In the data rows, the value 128 means zero.
Every row has a hidden score. How much higher is the second row's score than the first row's in each pair? 10 means about the same, 20 much higher and 0 much lower. The score is a weighted sum of the row's numbers plus the product of two more (or one squared), each taken from its middle value.
139,121,128,140,126,128,170,114,136,149,131,124,95,158,163,110,108,80,116,68,72
133,135,143,120,167,135,132,123,134,122,130,107,103,96,128,123,139,123,123,133,114 -> 15
151,144,121,123,119,95,113,135,121,118,154,156,138,117,138,86,128,183,123,127,167
127,147,132,130,125,141,102,113,130,126,166,136,131,131,164,133,175,113,127,137,141 -> 6
90,77,139,166,127,122,133,103,124,111,133,122,115,169,129,150,124,122,120,116,89
69,188,133,125,122,98,119,148,99,122,200,115,158,141,147,85,135,135,126,119,164 -> 11
129,80,115,225,119,119,122,151,106,130,87,101,105,103,126,163,134,181,121,136,143
139,134,119,141,189,90,132,132,170,122,110,114,166,130,164,126,136,128,128,134,115 -> 6
154,107,154,115,144,134,128,147,115,146,126,132,127,132,91,143,146,120,128,131,121
134,183,151,83,159,141,132,123,125,126,117,140,100,140,101,153,101,132,125,136,115 -> 5
131,86,148,108,122,141,135,126,118,141,127,105,98,105,95,148,132,85,130,104,112
109,117,128,161,113,112,109,136,83,99,156,172,120,140,187,109,152,157,119,122,103 -> 9
134,129,147,116,159,170,146,117,153,171,126,156,131,106,112,143,140,121,142,164,128
128,167,112,150,108,127,111,114,110,118,151,193,109,128,148,110,125,134,121,123,133 -> 5
154,105,103,163,115,123,78,142,130,133,130,74,131,118,131,130,138,147,97,129,139
135,173,113,102,125,129,125,128,75,111,144,175,147,122,139,147,138,138,116,105,134 -> 5
128,146,115,128,136,117,138,127,100,110,123,124,107,131,122,124,118,129,141,122,121
148,130,92,124,123,151,92,154,128,96,151,134,139,109,132,148,154,154,162,150,136 -> 19
138,130,140,136,145,127,122,125,142,114,136,104,125,125,138,119,117,132,111,128,135
164,141,126,130,124,137,159,87,130,67,119,87,107,165,109,201,129,113,147,77,88 -> 9
127,131,110,136,90,122,92,148,156,122,105,166,137,139,109,107,105,173,126,154,117
132,135,151,121,111,136,76,109,127,131,88,90,146,123,136,117,127,138,128,119,117 -> 6
117,109,142,140,115,121,154,87,91,103,131,121,101,120,138,196,129,118,113,50,138
122,120,149,152,114,107,121,119,120,134,116,122,121,159,121,145,132,106,128,90,93 -> 14
161,112,175,56,120,165,159,120,133,132,113,118,121,110,104,101,149,110,157,127,102
111,134,191,139,180,150,140,139,177,121,129,154,128,146,87,123,159,102,144,160,126 -> 11
133,126,110,122,124,103,125,119,136,114,138,118,135,111,143,123,145,135,133,81,127
146,128,140,117,89,111,118,125,109,145,123,135,126,122,138,136,102,123,123,123,128 -> 5
130,111,117,159,134,106,92,140,113,127,133,104,148,124,140,141,97,149,126,136,122
90,220,120,147,81,41,119,123,86,101,161,141,153,135,143,82,121,153,173,125,102 -> 9
136,133,110,128,144,127,116,125,82,143,133,121,168,116,128,134,99,147,133,94,111
118,75,100,160,122,129,143,138,139,140,128,128,103,138,104,146,141,100,108,102,76 -> 12
95,131,130,161,122,126,132,150,115,120,122,113,109,152,129,141,129,131,104,109,108
145,82,113,153,109,149,109,113,146,130,112,121,132,116,122,94,127,161,104,127,110 -> 12
149,128,113,120,138,125,128,138,133,131,142,116,123,146,135,122,169,161,117,154,178
97,106,143,128,127,129,136,72,119,131,122,134,127,200,99,164,111,123,92,110,100 -> 11
119,125,149,90,169,124,137,128,150,124,132,161,107,54,118,126,117,127,125,144,126
119,122,119,146,104,92,135,133,128,128,134,140,118,131,153,123,124,127,136,102,118 -> 8
164,121,148,112,157,166,150,118,126,127,117,107,137,111,139,144,121,110,147,122,89
129,87,135,135,144,152,139,97,121,108,122,125,83,160,98,153,122,62,105,176,106 -> 5
112,109,120,146,133,133,127,132,114,120,115,129,116,87,143,144,112,116,127,124,110
144,115,100,139,111,105,128,132,150,91,128,115,135,175,134,122,128,134,131,110,113 -> 10
117,101,133,143,123,127,145,111,147,134,120,146,126,180,135,139,141,91,108,133,127
121,143,220,123,178,144,125,134,180,181,153,166,101,90,152,135,108,123,156,120,110 -> 18
132,148,114,99,141,123,138,113,131,129,140,115,111,132,138,194,143,89,145,106,117
128,203,145,115,118,146,128,158,198,151,155,150,141,112,155,122,134,66,148,150,148 -> 7
123,135,109,148,120,118,117,118,136,101,168,144,126,130,128,121,189,157,128,121,158
155,107,133,105,100,127,144,110,134,122,115,113,139,142,69,189,121,95,132,123,100 -> 9
128,131,122,113,120,140,103,137,145,122,152,135,126,107,143,127,132,120,130,167,135
195,141,100,145,138,131,130,174,138,123,116,144,135,139,131,138,200,156,123,173,167 -> 15
88,123,155,106,138,156,123,132,121,156,140,124,118,80,100,114,129,95,126,149,121
136,127,118,148,124,137,139,103,120,130,123,126,137,122,141,153,126,104,97,92,109 -> 6
158,106,188,128,130,151,148,139,139,87,124,151,130,108,142,159,114,127,146,128,97
131,138,144,136,126,132,133,126,151,156,147,156,125,132,179,121,124,85,150,180,123 -> 5
127,159,134,120,115,112,149,138,158,105,130,126,143,128,123,121,136,129,141,141,129
119,131,112,130,122,104,122,129,129,85,132,144,135,149,149,117,113,119,154,108,124 -> 10
120,136,188,128,152,138,95,130,177,147,97,208,127,122,141,127,126,131,129,113,135
130,112,126,101,115,131,110,128,123,165,107,123,121,126,137,138,133,119,139,147,124 -> 11
119,98,129,132,124,132,103,160,114,119,116,144,128,121,118,128,113,105,123,103,127
129,172,116,107,131,127,117,128,103,129,136,159,138,124,108,91,128,116,108,130,122 -> 11
158,109,127,139,135,127,120,166,138,113,130,115,39,129,167,108,197,161,119,158,112
130,161,156,93,153,128,160,130,136,169,123,150,136,134,106,133,90,120,144,136,94 -> 8
112,130,136,134,147,124,103,132,138,148,129,145,132,133,136,126,128,122,131,201,132
117,139,100,138,131,125,156,159,102,91,122,129,105,185,116,159,163,119,141,135,102 -> 10
126,136,154,158,173,135,149,125,148,210,117,134,102,81,155,152,131,124,141,175,115
130,155,125,135,159,117,111,168,148,130,94,71,146,124,154,100,148,126,125,129,127 -> 8
110,133,156,107,173,121,148,137,130,151,130,132,91,111,122,140,117,146,125,143,133
118,125,153,98,165,140,151,130,147,178,124,125,95,116,96,167,139,135,132,153,121 -> 12
147,139,120,141,148,127,171,93,109,134,102,121,127,162,107,129,126,132,136,63,103
119,129,150,112,143,114,92,140,149,151,147,119,125,119,155,112,125,126,147,165,137 -> 12
124,54,116,130,127,129,173,118,118,125,132,115,88,147,128,138,136,73,135,169,144
131,141,107,149,129,139,132,122,121,111,128,119,103,140,136,186,123,72,108,137,104 -> 7
102,95,122,160,118,137,117,124,134,115,123,117,117,129,135,150,141,122,112,125,105
121,167,131,113,141,131,136,113,142,110,136,143,135,131,126,143,131,139,119,116,117 -> 10
126,127,166,98,150,126,159,134,200,206,111,159,82,101,128,146,131,115,103,156,119
119,96,113,169,118,123,139,135,126,127,130,130,132,160,122,119,116,75,132,119,119 -> 7
127,138,106,160,161,121,160,98,116,83,126,119,114,151,101,166,121,99,85,56,146
115,124,132,122,123,153,139,128,110,108,152,129,151,134,133,117,136,153,151,145,125 -> 14
123,134,174,123,183,166,123,124,185,208,138,177,103,80,125,123,109,119,147,159,120
134,143,126,121,132,136,122,145,88,101,128,144,159,139,136,122,117,127,133,139,133 -> 5
105,120,129,160,107,149,120,112,139,100,101,114,111,143,160,149,154,143,128,158,163
119,151,119,103,156,115,107,130,135,125,146,156,106,90,132,101,124,116,125,151,120 -> 16
119,126,119,118,109,132,105,119,136,129,101,119,150,131,146,115,101,146,121,139,137
159,115,155,131,124,147,210,153,95,137,99,97,89,151,108,148,117,144,114,130,100 -> 13
128,128,189,120,147,130,165,137,125,137,121,112,73,130,81,132,123,94,130,110,99
136,119,113,125,126,103,120,92,110,84,133,94,105,128,84,133,106,124,144,83,121 -> 9
93,174,143,127,124,113,130,121,89,150,112,148,159,130,120,106,119,164,127,131,123
128,113,143,117,155,108,81,115,122,128,134,173,110,138,135,115,145,139,132,140,110 -> 13
116,125,128,134,137,125,136,127,128,123,126,152,144,130,137,122,106,145,131,126,126
102,153,133,117,109,118,128,126,89,134,126,147,151,117,132,135,121,189,122,115,121 -> 11
107,159,118,122,103,123,117,119,128,118,143,129,167,125,155,98,113,149,164,106,126
119,156,129,137,131,109,96,114,140,121,184,158,185,126,126,125,147,182,125,154,161 -> 14
133,132,106,130,110,104,130,122,136,77,131,94,145,137,135,160,106,127,128,95,95
131,169,88,138,127,109,161,107,96,111,113,92,134,124,117,132,93,118,122,102,121 -> 7
131,133,160,106,127,130,147,129,156,157,127,110,113,105,129,126,113,71,124,127,89
126,76,131,124,129,127,125,167,138,121,133,96,110,142,116,93,139,152,115,137,170 -> 12
129,124,91,159,130,128,107,131,120,119,133,108,160,135,157,134,127,146,111,145,173
155,122,151,61,136,123,146,133,124,137,128,138,134,135,121,129,128,123,133,123,129 -> 12
126,110,152,151,156,127,130,134,123,151,140,149,166,137,131,129,111,132,129,116,110
125,139,126,138,123,128,137,133,113,85,145,129,145,140,141,129,118,117,143,87,130 -> 6
121,140,112,145,132,79,118,129,104,118,153,159,163,123,118,120,136,189,139,147,150
135,207,120,131,136,132,136,134,74,117,132,101,127,148,134,122,141,130,136,108,118 -> 2
121,141,149,100,129,126,170,125,175,132,106,175,109,62,77,131,112,72,129,123,119
132,130,86,145,94,117,141,144,125,91,128,105,117,142,130,139,113,135,137,70,112 -> 10
121,129,173,125,148,119,122,127,231,181,121,168,112,97,135,120,119,105,151,163,95
141,128,96,138,133,115,135,116,126,118,129,124,136,125,159,110,129,115,120,155,148 -> 4
116,139,127,135,170,122,103,135,134,112,128,124,137,106,146,122,139,126,142,125,120
157,143,123,133,166,139,120,124,121,157,123,139,129,140,131,110,132,128,119,138,112 -> 8
126,102,96,163,77,141,123,184,141,121,113,89,133,114,134,120,122,122,124,146,129
126,119,109,135,106,96,99,141,134,138,113,96,137,130,142,139,121,106,121,127,138 -> 8
134,152,152,105,142,97,133,133,126,110,119,145,125,120,132,92,142,123,159,143,132
119,141,101,132,111,127,136,146,134,134,111,119,112,110,131,127,114,112,135,105,79 -> 9
113,107,141,113,121,145,138,136,218,143,103,142,168,85,108,117,140,108,134,148,111
128,144,117,100,169,130,114,142,147,168,139,152,153,116,127,109,133,131,152,141,160 -> 11
137,110,145,98,142,132,147,115,127,134,130,132,134,135,106,131,135,98,137,148,121
127,109,164,143,126,147,129,139,162,174,141,199,127,102,136,86,94,93,133,135,142 -> 10
120,98,160,107,151,138,99,137,186,136,113,136,134,122,130,134,129,119,133,111,130
141,117,93,156,108,143,127,130,128,128,142,117,167,122,133,130,128,130,139,126,130 -> 11
119,129,128,136,114,130,131,132,143,122,94,126,157,122,133,154,135,135,120,98,93
107,129,164,112,147,188,162,131,138,164,122,131,118,127,89,123,134,141,136,121,97 -> 12
121,112,122,138,91,140,123,129,117,129,107,131,147,147,120,128,123,142,115,123,143
106,133,137,126,127,112,106,135,104,129,158,129,139,110,128,128,137,138,132,131,135 -> 16
112,134,134,123,121,134,142,107,102,124,113,89,117,152,110,159,111,135,126,99,153
135,145,111,134,137,121,128,85,124,110,120,136,166,127,140,100,107,153,172,134,116 -> 17
127,155,104,195,82,141,119,134,137,156,152,70,110,146,133,144,149,212,98,154,165
130,128,122,53,161,109,165,118,151,160,116,124,111,119,114,134,122,119,130,124,117 -> 9
122,101,106,137,87,128,83,142,147,132,133,98,143,154,143,127,137,139,135,127,160
139,124,133,105,128,124,121,125,101,77,200,183,168,126,119,123,124,140,123,103,154 -> 12
143,142,115,99,118,127,115,136,139,181,105,162,137,73,96,116,89,100,121,128,119
163,120,102,133,154,142,104,106,136,152,162,126,122,126,102,111,129,146,94,177,140 -> 14
154,155,118,124,145,120,182,120,100,67,106,107,171,147,127,126,87,133,126,109,126
114,143,114,134,116,119,91,122,121,133,139,149,167,143,105,113,112,136,128,119,151 -> 14
150,134,128,157,103,142,121,144,142,135,135,115,135,109,139,135,112,151,127,164,148
145,147,111,101,135,105,126,138,91,130,176,148,153,119,122,142,146,135,129,131,125 -> 15
124,178,147,99,158,139,151,117,159,158,121,183,134,116,142,102,111,51,145,181,103
96,87,108,146,105,147,124,102,111,111,133,126,154,148,114,139,132,132,129,146,119 -> 14
133,129,116,156,61,138,110,144,149,128,158,114,122,108,169,129,108,124,140,129,106
122,138,157,123,140,132,109,127,114,165,155,147,123,129,132,119,139,112,130,123,125 -> 11
143,117,141,111,148,154,149,146,137,116,133,120,138,113,149,111,120,112,143,142,123
136,133,156,70,177,139,95,135,169,149,126,145,135,121,206,78,139,117,136,115,91 -> 9
128,104,124,124,124,120,88,148,154,119,125,117,136,138,97,127,82,146,131,130,161
141,160,153,128,120,137,132,123,134,138,127,149,117,96,125,115,135,119,116,152,126 -> 7
116,109,158,139,136,133,146,76,136,125,124,119,117,119,136,154,149,73,133,134,110
126,127,143,122,171,122,137,129,127,171,135,141,121,85,136,128,122,132,138,159,136 -> 16
106,122,142,149,111,76,132,126,127,133,126,124,141,133,116,128,104,130,110,120,129
139,136,120,159,133,131,94,179,120,109,127,138,106,122,118,104,105,173,122,140,112 -> 12
113,103,113,139,88,105,111,122,132,133,133,118,138,142,134,118,122,127,128,118,120
113,126,139,105,110,102,122,127,117,139,130,149,133,203,129,129,157,145,129,116,111 -> 10
127,120,111,159,122,128,152,131,110,72,144,73,147,135,127,119,133,141,127,103,133
86,144,111,141,91,115,130,131,126,130,152,121,147,147,132,122,123,130,122,134,129 -> 9
142,110,122,148,149,137,118,126,160,106,118,106,109,122,127,148,138,151,85,125,99
97,124,101,131,134,129,83,135,127,128,206,177,149,119,132,117,138,153,140,147,145 -> 11
112,150,108,124,79,135,109,147,136,138,139,141,125,131,121,136,118,162,142,130,132
187,140,117,148,152,165,124,139,143,121,172,111,59,130,167,114,165,130,120,159,125 -> 10
155,125,139,117,136,147,139,131,155,119,124,114,111,134,116,114,130,137,130,94,85
124,80,105,105,139,131,130,105,144,134,118,145,127,152,146,141,135,89,118,114,127 -> 4
120,118,124,133,146,137,134,68,128,133,139,75,111,156,121,160,111,144,144,104,111
136,153,167,97,129,127,168,118,136,137,111,133,89,126,101,116,99,140,128,126,124 -> 9
120,118,107,132,123,115,102,138,121,129,102,127,135,151,148,131,131,133,127,119,120
96,109,95,141,113,112,140,119,124,109,118,117,189,148,153,140,115,116,131,142,143 -> 8
144,123,158,118,170,129,155,129,127,140,122,131,106,138,148,125,127,116,131,143,95
129,166,124,140,134,122,90,123,167,152,151,172,129,120,127,129,110,131,127,96,117 -> 12
148,124,152,131,133,95,124,134,95,107,99,66,130,122,81,111,134,101,132,88,112
137,122,161,121,128,128,135,77,83,129,137,140,112,109,58,106,103,109,149,146,126 -> 8
167,127,115,129,136,133,154,65,130,108,133,120,112,134,113,161,120,134,138,102,114
165,126,95,156,132,127,117,147,128,131,116,75,126,107,120,91,129,165,133,149,161 -> 14
124,149,134,126,156,139,115,118,127,160,190,178,141,122,143,107,129,127,99,120,117
117,150,137,120,135,119,145,122,78,126,142,125,141,161,135,144,131,113,152,126,125 -> 4
137,103,172,131,139,124,158,130,119,120,117,124,112,153,98,154,124,71,113,104,108
125,107,128,122,110,115,137,144,134,109,125,93,127,141,129,148,118,142,114,98,143 -> 10
127,124,113,150,129,99,117,125,132,127,120,115,100,165,125,179,115,141,125,112,77
122,112,119,137,109,92,131,134,130,133,112,130,142,143,152,154,128,123,126,103,120 -> 6
96,78,136,157,113,113,135,145,118,130,125,118,134,147,159,152,105,132,122,101,153
137,164,137,88,165,135,122,126,154,162,142,139,112,120,107,126,123,106,150,116,139 -> 12
125,139,113,133,117,131,128,126,112,145,138,139,151,128,126,104,126,138,129,116,125
123,175,132,111,130,88,128,127,140,111,145,126,148,134,149,77,127,153,157,131,144 -> 10
107,120,102,131,126,141,96,116,134,130,132,125,127,139,121,133,117,137,110,123,133
104,128,133,126,124,104,112,130,134,116,145,150,134,119,121,117,139,143,125,133,142 -> 13
108,155,128,97,126,124,121,134,165,108,130,166,118,124,117,111,102,121,122,135,137
124,94,146,128,111,118,193,121,116,81,129,92,93,128,123,193,109,84,118,109,115 -> 8
151,132,138,132,132,130,111,123,107,120,154,155,129,129,113,121,158,131,126,118,142
130,133,160,165,118,113,89,141,132,136,127,126,145,120,143,126,122,143,126,124,131 -> 9
122,126,136,161,151,104,120,146,117,112,109,118,140,121,137,138,140,140,127,128,102
163,101,173,116,101,111,162,138,124,105,120,119,129,128,82,142,133,116,119,130,98 -> 11
119,92,65,146,134,121,81,151,153,129,100,103,113,142,134,68,120,133,107,140,158
155,138,131,109,127,111,160,116,109,157,139,114,92,136,122,123,122,107,140,113,134 -> 10
132,115,146,139,96,111,90,130,121,119,104,106,142,124,138,122,146,136,125,130,146
121,150,152,82,109,128,119,126,100,143,103,140,128,133,124,113,111,130,137,134,137 -> 6
121,109,114,130,142,140,124,86,107,99,128,113,99,153,93,159,112,114,102,141,94
111,98,128,121,127,122,225,152,121,69,136,131,118,180,54,137,104,119,144,70,141 -> 10
124,129,146,116,176,216,181,129,215,93,115,149,100,92,84,130,147,117,102,130,127
113,110,106,126,135,102,100,92,136,118,128,125,123,151,120,119,151,102,118,124,126 -> 10
151,128,132,107,118,144,183,130,101,120,130,108,105,121,153,187,121,65,118,95,113
152,119,104,156,105,141,118,117,119,118,142,99,150,153,140,124,110,131,122,137,136 -> 13
139,124,106,177,100,130,118,121,154,126,126,144,128,150,158,123,91,123,126,106,136
93,94,124,153,123,117,149,137,133,123,124,88,126,124,151,125,145,176,138,169,141 -> 16
163,82,128,64,118,122,147,124,129,142,120,149,63,121,96,114,122,61,130,100,113
134,128,130,94,163,132,109,131,133,131,149,143,138,130,139,99,129,116,138,125,134 -> 12
127,162,99,144,129,120,125,137,118,98,139,98,80,98,146,107,170,144,101,165,216
124,145,120,141,127,100,136,133,138,128,119,119,132,131,143,134,123,135,126,142,125 -> 14
127,139,109,141,131,136,123,137,130,108,147,118,98,126,134,134,123,136,119,159,146
127,114,146,81,130,146,176,112,111,147,98,116,109,141,72,130,109,93,137,101,99 -> 10
156,142,128,150,122,128,127,176,113,125,117,113,121,139,151,121,148,111,108,164,141
122,168,157,108,110,142,118,131,113,135,134,155,160,119,151,137,114,86,114,134,117 -> 7
129,144,108,131,128,150,109,147,123,81,143,119,140,137,121,122,115,122,148,139,135
195,143,108,130,137,122,146,172,136,136,126,65,111,119,131,90,139,189,130,187,143 -> 15
136,135,79,85,115,122,129,112,131,135,131,109,144,115,150,126,123,161,133,149,169
187,83,59,165,130,135,143,145,128,103,126,129,102,126,111,114,156,149,114,130,160 -> 17
206,101,106,172,103,127,135,149,140,117,138,57,76,117,141,130,163,94,132,143,153
90,153,108,151,128,105,143,125,132,131,124,135,122,124,126,144,120,118,138,63,119 -> 6
114,110,159,110,148,137,155,116,109,143,124,114,115,113,118,130,142,129,137,101,109
122,94,105,147,91,110,119,150,117,123,85,155,133,121,136,111,130,132,128,152,166 -> 9
122,111,99,122,142,160,148,118,141,183,140,158,120,137,104,159,152,133,120,108,126
191,96,141,143,152,124,110,124,146,119,137,123,128,125,132,151,146,123,121,140,159 -> 12
128,124,92,131,113,125,137,123,129,123,120,137,140,135,144,123,156,150,131,124,120
170,136,154,188,125,130,82,153,149,102,116,77,124,112,137,129,111,167,150,143,218 -> 16
117,181,136,125,105,94,90,116,120,130,130,123,183,111,142,77,104,164,124,150,115
81,191,118,120,104,109,121,83,135,120,154,160,127,126,109,107,161,153,112,131,143 -> 10
116,86,167,98,147,158,171,126,119,156,136,143,121,124,109,135,110,102,123,103,90
143,159,146,123,113,132,142,117,109,110,121,123,152,135,131,134,133,144,137,96,128 -> 7
129,131,141,143,131,113,99,144,136,130,118,134,147,147,119,115,127,143,125,142,129
136,139,138,133,126,130,115,149,102,86,168,140,144,122,129,122,112,125,134,129,127 -> 9
143,141,140,121,147,146,143,117,108,100,94,118,114,145,104,206,88,105,138,67,147
173,108,137,183,87,128,132,170,133,130,120,107,141,103,135,66,140,136,132,165,174 -> 18
133,135,108,165,108,140,106,129,123,129,118,124,142,144,164,144,136,121,127,125,119
136,87,80,137,142,146,149,97,126,107,132,126,108,184,128,137,142,81,102,105,63 -> 12
128,145,150,112,155,131,108,146,186,231,138,115,124,117,120,107,130,127,107,150,103
147,100,148,150,129,135,117,106,113,124,129,109,119,123,126,93,121,156,138,135,168 -> 2
142,138,115,69,143,106,171,131,128,119,121,128,131,129,114,154,142,100,135,149,112
128,126,143,126,125,132,140,124,165,100,149,119,126,135,139,124,143,141,125,104,130 -> 10
120,124,160,131,122,127,153,121,53,117,92,133,103,126,113,153,110,114,120,135,150
144,138,113,148,115,116,135,130,134,124,134,113,167,152,148,121,143,126,153,110,133 -> 17
